(in the rows, 128 means zero)
One turn moves every row onto another: examples first, then more rows asked:
bemif: 124 117 140 157 128 148 159 99 139 98 128 127 96 113 140
Miri: 95 127 128 162 155 137 156 138 127 117 131 130 95 119 124
famip: 97 106 131 165 136 125 157 125 140 130 110 119 98 127 119
zuguk: 123 139 133 141 129 153 159 102 136 137 120 141 103 96 107
raz: 122 135 137 150 133 151 155 112 132 89 97 150 113 123 115
goban: 141 116 129 150 125 153 137 120 136 96 102 136 96 120 109
lov: 120 136 135 159 148 134 142 123 151 140 117 149 97 101 96
tiva: 136 130 127 169 130 129 158 117 130 99 102 128 110 149 109
bokez: 116 131 131 161 130 143 159 95 132 110 135 156 123 109 134
gazo: 121 108 114 164 108 113 160 123 144 121 119 135 75 104 101
firup: 125 114 142 151 121 151 160 102 148 105 128 142 100 116 140
rel: 119 136 131 137 143 121 148 131 119 117 141 132 92 113 122
dat: 125 138 111 157 134 149 165 125 119 94 102 132 112 112 96
firon: 110 146 109 156 118 123 147 117 134 125 143 154 87 137 120
Tagol: 94 161 122 154 126 142 166 101 140 118 126 141 91 116 114
didu: 104 134 113 175 133 129 160 108 122 115 127 171 114 100 112
kuz: 122 104 133 151 111 135 162 116 155 107 116 128 78 110 123
fer: 125 132 99 171 128 117 160 131 137 101 115 120 103 121 89
pab: 125 108 132 149 124 125 164 112 157 108 117 120 79 112 127
zak: 118 127 129 168 133 152 156 98 120 107 135 158 111 110 135
lemu: 111 154 145 161 141 125 156 110 152 126 115 134 80 117 103
rep: 120 128 125 161 140 148 155 95 123 113 133 156 116 104 135
farug: 139 137 105 154 123 135 141 130 146 100 109 154 106 131 98
mit: 127 113 113 157 117 105 161 121 152 124 118 140 75 108 105
Lopo: 105 129 108 183 123 109 169 118 141 121 119 160 92 109 99
koges: 110 125 105 184 115 110 163 114 128 126 128 151 92 110 98
Suvog: 99 138 110 178 138 128 164 102 124 118 124 164 109 103 114
gud: 130 115 137 156 132 150 161 100 140 107 130 133 96 120 144
vem: 111 129 103 181 124 111 165 115 137 128 122 161 84 114 101
Losi: 150 128 120 157 130 140 157 121 112 106 109 133 115 128 102
Zeni: 115 123 127 175 151 148 148 136 138 138 131 151 93 123 112
Per: 126 148 124 165 132 138 170 115 127 100 114 163 120 139 110
mag: 130 114 117 168 112 107 165 121 156 122 121 140 77 115 103
zap: 102 138 114 181 129 123 163 99 124 118 133 158 118 109 114
lasud: 135 108 133 150 118 123 159 112 155 108 122 120 83 107 122
Guba: 129 112 138 166 129 153 160 113 136 147 119 135 94 127 115
Sezes: 133 144 104 164 129 116 166 125 127 108 124 150 121 125 93
non: 126 135 119 154 130 119 146 122 147 91 96 133 115 130 103
tinun: 136 116 111 171 122 140 146 128 140 100 109 119 85 131 100
Tasuz: 106 118 113 143 128 105 138 130 134 128 129 138 103 118 117
Senaf: 129 150 141 152 133 122 154 116 132 124 138 137 74 133 117
kizep: 123 143 103 169 126 154 161 129 136 95 107 147 97 134 98

Senaf -> lemu
bokez -> firup
lasud -> mag
Now these:
Per -> raz
gud -> pab
Tasuz -> firon
tiva -> non

One turn moves every row onto another: examples first, then more rows asked:
numeg: 107 112 117 131 150 122 125 131 116 125 147 153 124 116
gupug: 118 113 130 132 138 118 108 130 142 107 144 165 115 132
zire: 124 124 126 157 156 151 126 137 131 123 116 121 103 128
Kasal: 128 139 121 157 157 132 108 137 105 131 130 144 132 141
mapa: 136 120 145 118 146 127 137 140 149 118 130 145 103 113
mepuv: 135 144 108 143 136 133 110 155 127 137 118 129 124 150
ziba: 158 141 124 135 135 133 129 151 140 112 117 149 98 120
Gab: 120 131 133 149 119 135 143 131 113 129 153 138 111 140
duk: 125 139 113 127 122 114 132 146 136 107 144 140 118 106
teg: 127 127 130 149 121 124 128 108 109 113 146 132 137 130
zoda: 116 140 133 148 133 140 113 142 108 116 119 147 143 142
buk: 126 139 125 111 146 121 140 108 126 111 142 134 118 119
pebuf: 127 124 136 126 134 113 110 115 125 119 109 143 141 148
gusut: 125 134 115 124 130 139 143 157 112 116 114 130 107 133
sifu: 125 108 133 132 123 143 123 133 120 126 104 117 113 129
Zem: 133 128 134 124 139 125 136 145 134 105 119 108 102 146
Ronim: 113 115 105 144 134 133 122 137 154 116 147 133 123 125
Gik: 124 143 135 136 131 100 122 129 144 134 114 131 139 118
sepaf: 148 121 119 149 145 118 117 149 142 107 117 138 94 130
fop: 144 149 124 154 125 131 108 122 138 119 111 148 132 127
tezi: 161 121 139 124 150 132 143 131 139 133 122 136 122 133
Dagi: 134 141 105 143 141 130 107 153 130 133 113 131 118 151
Nulif: 140 115 144 120 144 124 134 145 151 124 131 147 101 117
geg: 147 148 131 151 155 121 118 111 127 117 119 121 133 126
Zotu: 147 135 119 137 131 115 91 148 130 134 142 141 124 138
tomo: 131 126 132 144 124 123 130 104 113 120 149 131 134 128
Sem: 129 126 139 115 134 117 135 117 120 101 151 138 119 143

gusut -> geg
sifu -> Gik
Zem -> fop
Now these:
Zotu -> Gab
Dagi -> teg
duk -> zire
sepaf -> zoda
tomo -> Nulif
ziba -> Kasal

One turn moves every row onto another: examples first, then more rows asked:
Vebu: 132 98 146 92 122 135 119 115 103 142 124 145 100 121 112 135 125 151
 121 136 115 133 107 102 152 163 110 112 153
luma: 131 166 133 97 118 156 140 118 94 141 151 114 116 135 134 131 149 164
 120 108 120 115 130 122 167 137 111 100 132
fis: 118 130 139 115 119 149 134 105 97 126 133 137 105 153 157 115 140 141
 125 134 97 112 152 136 157 122 128 107 133
Lek: 106 151 170 102 137 123 132 121 93 127 149 129 108 110 130 129 136 138
 153 125 117 114 131 122 126 145 124 90 150
repa: 129 134 159 104 136 132 155 106 79 158 129 124 92 132 137 149 142 148
 143 138 110 113 122 103 172 142 126 134 139
vop: 125 123 135 96 128 125 100 97 98 137 144 161 94 126 135 133 126 115 123
 115 112 124 150 90 176 141 129 109 135
Gipe: 137 131 137 92 121 114 106 96 106 150 155 155 91 135 123 133 123 118 143
 123 121 126 140 93 170 154 115 109 125
rol: 113 118 132 110 125 149 150 105 94 125 148 134 103 144 149 129 139 128
 130 130 96 122 158 119 165 126 135 115 123
veg: 133 104 150 90 122 140 117 111 101 155 123 148 105 123 117 131 125 139
 131 125 124 131 103 109 151 149 111 107 164
nefu: 139 154 137 107 123 129 115 89 120 126 119 128 105 123 108 132 128 147
 116 134 110 127 133 119 124 131 105 113 119
fivi: 126 132 155 116 142 131 161 110 86 160 132 128 94 137 133 147 153 138
 133 131 116 117 118 93 159 144 125 132 140
voz: 123 164 149 101 130 125 118 100 105 123 128 131 114 110 118 130 138 142
 108 136 121 128 141 121 119 145 94 113 130
bol: 155 120 145 125 123 143 108 107 97 117 149 127 109 119 121 154 134 150
 119 125 120 145 146 127 162 147 105 99 138
gasup: 129 113 140 100 120 112 99 92 88 141 150 150 103 129 121 134 133 119 129
 122 112 129 149 97 178 140 119 117 119
tik: 154 115 136 114 119 151 113 118 99 112 154 131 112 119 127 145 133 162
 110 130 117 140 147 116 153 149 113 98 136
vube: 120 159 149 106 127 131 118 91 116 134 127 125 95 112 101 128 141 136
 115 130 102 118 124 119 125 148 99 118 129
buge: 114 158 133 102 117 130 121 103 117 124 132 119 114 116 101 123 134 149
 114 137 113 124 133 127 126 143 98 114 136
fik: 121 166 132 106 122 155 140 119 99 140 155 116 123 143 127 135 153 158
 118 119 131 114 136 111 166 138 124 102 140
Zol: 100 128 133 106 122 149 135 102 92 140 136 138 104 154 152 128 139 132
 123 128 98 127 161 122 166 139 128 104 114
Naku: 131 157 137 98 125 143 143 128 89 135 151 119 118 131 140 136 156 178
 120 114 114 112 138 108 161 139 116 100 131
kilol: 104 148 153 106 145 116 142 127 91 137 135 132 88 103 128 123 122 138
 142 128 120 115 121 119 127 150 124 102 141
Pas: 112 145 166 99 143 107 148 124 89 124 144 139 99 123 137 122 133 135 155
 124 121 114 120 123 147 150 118 95 145
Roka: 143 128 149 128 121 142 100 110 88 111 152 122 117 126 116 149 130 150
 113 128 127 145 137 122 158 149 120 104 137
Teret: 124 124 152 97 132 124 150 115 77 162 132 133 95 131 136 139 148 157 131
 139 111 106 118 93 172 151 118 130 132
siv: 131 106 150 103 121 138 109 113 94 152 130 146 101 133 121 128 129 134
 121 116 117 139 98 104 144 154 116 115 160
rona: 122 127 143 102 127 125 108 93 96 154 159 153 98 129 124 135 143 111 136
 116 116 111 150 95 177 142 119 101 119
runem: 114 119 146 105 115 163 126 93 95 124 142 135 102 143 150 121 135 122
 122 132 92 122 148 125 157 132 136 111 125
bama: 111 146 156 94 137 109 138 130 92 140 145 137 101 110 129 119 135 140
 150 114 113 117 120 113 123 143 117 108 156

buge -> gasup
Roka -> siv
Now these:
Zol -> voz
vube -> rona
Teret -> Naku
Pas -> fis
repa -> luma

One turn moves every row onto another: examples first, then more rows asked:
sadat: 112 131 141 118 134 108 105 161 106 128 141 134 138
seve: 127 116 149 123 133 135 136 159 133 123 162 125 155
Moko: 129 122 144 122 126 136 146 152 138 133 151 127 162
miz: 85 139 167 129 107 129 121 136 134 126 128 167 147
lik: 125 140 153 141 142 112 125 141 125 140 138 136 157
lur: 106 156 159 133 107 141 138 131 138 121 151 137 135
mivu: 127 119 137 121 130 126 144 156 142 111 144 125 159
romiz: 117 123 131 120 125 106 95 141 112 123 136 143 146
Girib: 100 125 175 128 100 130 124 126 127 122 130 162 139
Segun: 125 143 152 128 143 108 121 155 140 135 142 131 147
ropi: 91 120 151 124 106 143 148 122 133 112 146 143 135
rutod: 110 151 163 130 95 126 114 124 131 135 138 156 142
Bipo: 108 129 124 121 129 106 108 134 111 134 127 142 146
baf: 127 140 154 139 141 113 112 151 120 127 150 134 153
Letas: 136 107 148 115 124 122 131 159 130 111 142 128 155
ver: 87 126 159 126 107 136 134 124 126 107 134 151 127
Mif: 121 114 130 108 111 121 114 163 108 116 140 136 154
Fatiz: 116 100 125 103 117 127 118 149 126 119 148 134 148
dabe: 106 130 136 116 128 105 103 154 114 141 133 147 151
sike: 112 146 173 124 92 139 123 136 137 125 139 154 137
Tov: 99 147 156 121 98 145 134 135 134 110 143 143 125
Dap: 128 123 158 126 146 110 123 156 129 123 143 126 140
Zezab: 113 111 114 102 112 130 129 144 125 127 140 133 150
litaf: 94 116 155 121 96 128 123 117 126 127 133 161 143
liten: 96 141 151 120 101 141 136 136 153 107 134 149 138
Vir: 83 132 148 125 102 135 130 131 134 105 127 160 144
zoge: 108 106 121 109 116 123 126 155 117 117 136 142 163
gido: 99 147 169 124 105 135 128 140 154 128 136 155 142

Letas -> Dap
liten -> gido
seve -> baf
Now these:
Zezab -> Moko
dabe -> zoge
ver -> Tov
ropi -> lur

